The rows of Z fall into 3 groups, and each row is roughly a mix of its group's hidden directions.
Z (101 x 10):
.01 .19 -.16 .09 .34 -.37 .00 -.14 -.15 .13

-.06 .09 -.19 .09 .27 .09 -.08 .02 .10 -.47

.14 -.10 .15 .20 .21 .18 .21 .00 .13 .38

.13 .00 .07 .11 -.20 .23 .00 .05 .19 .45

-.31 .08 .41 .15 -.12 -.12 .11 .00 .18 .06

.05 -.05 -.52 .01 -.15 -.17 -.02 -.20 -.10 .05

.28 .14 .17 .21 -.20 .09 .10 -.09 .09 -.36

-.20 -.06 .10 -.06 .00 .01 -.42 -.37 -.04 .04

.12 .28 -.13 .08 -.01 .05 .08 .00 .18 .47

.17 -.18 .15 -.06 -.05 .26 .10 .11 -.36 -.25

-.17 -.15 -.20 -.38 -.16 -.28 -.14 .07 .09 .06

-.48 .08 .25 .22 .04 .05 .10 -.05 .01 -.08

-.12 -.21 -.09 -.18 .17 -.35 -.24 -.24 -.01 .08

.22 -.17 .12 -.27 .07 .22 .08 .24 -.03 .30

-.01 .04 .40 -.20 -.02 .11 -.14 .34 -.09 -.13

.18 -.24 -.16 .08 -.25 -.12 -.07 -.24 .10 -.32

.15 -.14 .30 -.24 -.10 .30 -.01 -.16 .19 -.16

-.13 -.14 .12 -.20 .42 .03 -.05 -.31 .05 -.05

.28 -.07 -.07 .11 .14 -.36 -.07 -.24 -.17 -.19

.38 .10 .16 -.07 .00 -.28 -.26 -.16 .07 -.11

.14 -.21 .19 -.13 .08 -.03 .03 -.12 -.32 -.36

.12 -.04 -.34 -.32 -.14 .13 -.05 .12 -.20 .23

-.03 .13 -.25 .36 .12 -.31 .20 .04 .07 .08

-.31 -.01 -.30 .01 -.03 -.13 -.28 .16 -.21 -.16

.19 -.02 -.07 -.30 -.31 -.13 -.17 .31 -.07 -.05

.30 .13 .26 -.38 -.02 -.17 -.01 -.08 -.11 .06

-.28 -.06 -.17 .09 .31 .32 .19 .07 .04 -.12

.15 .11 -.22 -.01 -.20 -.23 .14 .24 -.19 -.29

-.14 .09 .19 -.07 -.35 -.32 -.24 -.03 -.14 -.07

.00 .18 .10 .05 -.17 -.04 -.12 -.10 .50 .17

.04 -.03 .15 -.27 -.32 -.33 -.14 .13 .13 .12

-.25 .03 .02 -.22 -.24 .14 -.36 -.20 -.01 -.14

-.09 .20 .16 .20 .15 .08 -.05 .09 .11 -.46

.21 .19 -.16 .28 .03 -.13 -.13 .05 .14 .37

.15 .15 .13 .25 .01 .34 .03 .09 -.33 -.12

-.10 .22 .08 .19 .19 -.16 -.27 .13 .12 .32

.03 -.01 -.07 .30 .25 -.37 .03 .26 .03 .10

-.08 .03 -.21 -.03 -.04 -.14 .40 -.05 .02 -.37

.08 .04 .22 .01 -.04 -.35 -.01 -.13 .41 .09

.01 .02 -.08 -.03 -.41 .20 .03 -.16 .24 -.27

.01 .03 -.19 .05 .16 -.38 -.16 -.37 -.05 .01

-.11 .02 .05 .34 .15 -.25 -.14 .27 -.01 .25

.20 -.03 .00 -.08 -.19 .27 .12 .40 -.19 .10

.19 -.11 .01 .12 .19 .06 .24 .37 -.25 .13

-.01 .00 .01 .31 .19 .08 .18 -.10 .19 .39

.04 .04 -.02 -.05 .11 .11 .27 .45 -.05 .25

.32 .31 -.01 .10 .13 -.05 .26 .06 .04 .27

.25 .03 .15 -.25 -.02 -.29 -.23 .09 .25 -.12

-.26 -.15 -.06 -.23 .03 .03 -.23 -.01 .06 .41

.15 -.06 -.09 .04 .20 .45 .19 .21 -.11 .06

-.16 -.05 .25 -.28 .00 -.01 -.39 -.13 -.03 -.17

-.13 .01 -.35 -.02 -.24 -.31 .00 .04 .26 -.12

-.09 -.25 .00 .05 -.27 .00 -.05 .16 .23 -.38

-.33 -.03 -.11 -.04 .18 -.27 -.07 -.19 -.15 -.30

-.18 .18 -.04 .43 .05 -.31 -.01 .02 .09 .12

.09 .11 .20 .08 -.03 .19 -.16 .27 .16 .39

.00 -.17 .20 -.25 -.14 .15 .28 .17 .12 -.29

.00 .08 .09 .25 -.08 -.31 .03 .10 .17 -.39

.18 -.01 .34 .12 .05 -.34 -.13 .18 .23 -.01

-.27 .01 -.06 -.15 .22 .06 -.15 .15 .05 -.42

-.35 .00 .01 .02 -.12 -.03 -.35 -.10 .05 -.31

.31 -.02 .33 .06 .24 -.21 .18 .02 .16 .10

-.03 .03 -.21 .28 .03 .15 .22 -.05 .09 .41

-.26 -.11 .09 -.28 .13 -.04 -.19 .05 .11 .37

.12 -.04 -.11 -.14 -.08 .08 -.01 -.53 -.18 -.01

.24 -.27 .24 .11 .18 .04 .05 .35 .13 .00

.09 .07 .36 -.11 .20 -.05 -.13 .17 .28 -.22

-.31 .05 -.01 -.13 .23 -.24 -.24 -.22 .02 .20

-.13 -.15 .08 -.18 .30 .36 .12 .25 .01 .04

-.03 .04 -.17 .22 .04 -.03 .32 .16 -.23 -.34

.04 -.02 -.17 .16 .18 -.09 .21 .34 -.34 .05

.22 .04 .36 .06 .03 .09 .30 -.21 .18 -.11

-.19 .07 -.38 .11 -.34 .01 -.11 .13 -.04 -.17

-.24 -.14 -.23 -.29 .02 -.21 -.01 .11 .32 -.03

-.37 .14 -.13 .26 .03 .05 -.13 .33 -.01 .04

.28 -.09 .12 .08 -.24 .31 .18 .10 .22 .11

.20 .21 -.05 -.07 -.38 .04 .13 .19 -.28 .09

-.41 -.01 .18 -.27 .08 .11 -.05 .19 .13 .15

-.15 -.25 .03 -.19 -.21 .29 .11 .32 .08 -.05

.13 .16 -.22 .23 .07 .22 .05 .18 -.01 -.38

-.41 -.13 .22 -.15 .00 .08 -.07 .18 .01 -.28

.17 .13 .12 .03 .17 -.28 -.09 -.41 -.07 -.14

.04 .18 .49 .13 .05 .09 -.13 .04 -.15 -.18

-.08 -.11 -.18 -.14 -.23 -.30 .10 .02 .30 .24

-.08 -.13 -.33 .07 .10 .31 .20 -.04 -.25 .16

-.21 .03 -.04 .11 -.15 .29 .07 .14 -.43 -.02

-.07 .14 .33 .04 .12 .13 -.01 -.04 -.28 -.36

-.10 .06 .24 -.22 -.23 -.25 -.21 .23 .11 -.18

-.33 .06 -.09 .01 -.03 -.32 -.12 -.13 .22 -.26

.00 -.05 .24 .15 .21 .32 .23 -.06 -.07 .29

.15 -.07 -.13 -.06 .12 .24 .25 .18 -.30 .26

-.04 .13 .11 -.03 -.06 .04 -.04 .22 .40 .37

.07 -.14 -.27 -.08 .14 -.39 .03 -.29 -.10 -.05

-.10 -.03 -.42 .05 -.30 .16 -.09 .23 -.10 .01

.02 -.13 -.10 -.11 .36 -.17 -.06 .28 -.30 .08

.07 .07 .27 -.33 -.11 .05 -.07 -.35 .11 -.17

.07 -.03 -.25 -.01 -.09 -.12 .07 -.48 -.10 -.20

-.30 -.17 -.04 .19 .31 -.15 -.28 .07 .11 -.01

.05 -.16 -.11 -.27 .01 .00 .18 -.38 -.24 -.17

.04 .07 .14 .03 .37 -.34 -.12 -.11 -.25 -.11

.12 .16 .02 -.23 -.25 -.17 -.21 .24 -.27 .12

Here is one row of each group, with its name. Which group are the others in?
.17 -.26 -.17 -.11 -.20 .21 .18 -.13 -.24 -.21 => (74)
-.20 .03 .18 .04 .19 -.23 -.15 .15 -.27 -.30 => (69)
-.14 -.13 -.28 -.09 -.06 .30 .21 .32 -.11 .07 => (85)

-.05 -.26 -.07 -.03 .38 .11 .09 .22 -.26 -.13 => (69)
.09 .15 .19 .18 -.05 -.19 -.03 -.15 .33 .32 => (69)
.06 -.07 .15 -.18 .19 -.24 -.34 .09 .06 .30 => (69)
-.11 -.05 .26 -.05 .33 .03 .10 .05 .41 .00 => (85)
-.42 -.04 .19 .12 .11 .21 .26 .09 .09 .10 => (85)
.21 -.08 .14 .00 .25 .09 -.05 -.34 -.20 .26 => (85)
-.03 .24 -.26 .22 .21 -.23 -.07 -.05 -.07 .30 => (74)
-.14 .03 .15 -.05 -.02 .23 -.07 .19 -.48 .03 => (69)
-.08 -.21 -.19 .07 .50 -.06 .13 -.05 .06 -.06 => (69)
